-23  -1  7  17
2  -26  -12  12
-23  -18  -7  1
-36  7  8  16
:
-26  -12
-18  -7

17  -32  -5  6  1
-22  -4  -14  -5  12
-8  0  -1  -11  -11
12  -11  20  -9  1
:
-4  -14
0  -1

-26  -24  -26
-27  -29  -35
-30  -24  -26
-9  -8  -9
:
-29  -35
-24  -26

-18  -21  -22  -22  21
-25  -28  -18  -26  34
-24  -24  -28  -30  29
-26  -33  -29  -30  33
0  -1  2  0  1
:
-28  -18
-24  -28

-18  -21  -20  -22  21
-13  -15  -15  -15  16
28  31  25  35  -41
:
-15  -15
31  25

0  1  -2  -2
10  12  3  -43
-9  -13  -5  41
-1  0  -2  -1
9  12  2  -42
:
12  3
-13  -5

-30  -21  -22
-24  -20  -23
7  -1  0
43  30  31
:
-20  -23
-1  0
---
-24  -16  -29  -12
36  22  44  12
-14  -16  2  21
17  8  27  12
3  8  -10  -17
-1  -4  5  7
-3  -5  4  7
-16  -17  -4  16
4  15  -22  -30
:
4  -16  -3  -1  3  17  -14  36  -24
15  -17  -5  -4  8  8  -16  22  -16
-22  -4  4  5  -10  27  2  44  -29
-30  16  7  7  -17  12  21  12  -12

-2  -1  -21  -1  -2
-1  0  30  -3  2
9  -3  13  12  15
3  3  -24  1  -4
1  -1  -36  4  6
:
1  3  9  -1  -2
-1  3  -3  0  -1
-36  -24  13  30  -21
4  1  12  -3  -1
6  -4  15  2  -2

-18  6
6  12
-3  -35
-1  -15
-10  0
:
-10  -1  -3  6  -18
0  -15  -35  12  6

-3  -3  -5  -5  -4  -4  -5  -5  -4  -5  -4
-17  -9  -1  14  -2  6  -17  5  -4  -30  -2
-17  -9  -1  14  -2  6  -17  5  -4  -32  -2
2  -8  -15  -32  -15  -24  3  -25  -12  18  -15
-2  -10  -17  -32  -16  -24  -1  -24  -13  13  -16
-17  -8  -2  14  -2  6  -19  6  -5  -34  -2
-17  -8  -3  13  -3  5  -18  6  -5  -31  -2
25  24  26  26  25  25  24  24  25  22  24
:
25  -17  -17  -2  2  -17  -17  -3
24  -8  -8  -10  -8  -9  -9  -3
26  -3  -2  -17  -15  -1  -1  -5
26  13  14  -32  -32  14  14  -5
25  -3  -2  -16  -15  -2  -2  -4
25  5  6  -24  -24  6  6  -4
24  -18  -19  -1  3  -17  -17  -5
24  6  6  -24  -25  5  5  -5
25  -5  -5  -13  -12  -4  -4  -4
22  -31  -34  13  18  -32  -30  -5
24  -2  -2  -16  -15  -2  -2  -4

8  6  -7  -34  5  -4  -13  -3  4  16  -26
9  6  -5  -33  5  -4  -12  -2  5  17  -25
10  8  -7  -38  6  -4  -14  -3  6  19  -29
10  8  -6  -37  6  -4  -13  -2  6  19  -29
-1  -1  -1  -1  0  -1  -1  -1  0  0  -1
1  -1  -6  -17  1  -5  -7  -3  1  7  -14
-30  -27  -11  24  -26  -14  -3  -15  -25  -39  14
:
-30  1  -1  10  10  9  8
-27  -1  -1  8  8  6  6
-11  -6  -1  -6  -7  -5  -7
24  -17  -1  -37  -38  -33  -34
-26  1  0  6  6  5  5
-14  -5  -1  -4  -4  -4  -4
-3  -7  -1  -13  -14  -12  -13
-15  -3  -1  -2  -3  -2  -3
-25  1  0  6  6  5  4
-39  7  0  19  19  17  16
14  -14  -1  -29  -29  -25  -26

6  -20  -1  3  -21  -32
1  5  -12  -14  -13  -36
0  6  -8  -8  2  -16
6  -28  8  18  -29  -14
5  -26  13  14  -17  8
0  8  -14  -7  -5  -36
-5  24  -8  -5  20  9
4  -26  19  13  -15  27
-3  16  -7  -2  6  0
:
-3  4  -5  0  5  6  0  1  6
16  -26  24  8  -26  -28  6  5  -20
-7  19  -8  -14  13  8  -8  -12  -1
-2  13  -5  -7  14  18  -8  -14  3
6  -15  20  -5  -17  -29  2  -13  -21
0  27  9  -36  8  -14  -16  -36  -32

-11  -3  2  -3  -4  -16
-40  27  30  16  -17  16
-17  13  -1  -12  2  -19
:
-17  -40  -11
13  27  -3
-1  30  2
-12  16  -3
2  -17  -4
-19  16  -16
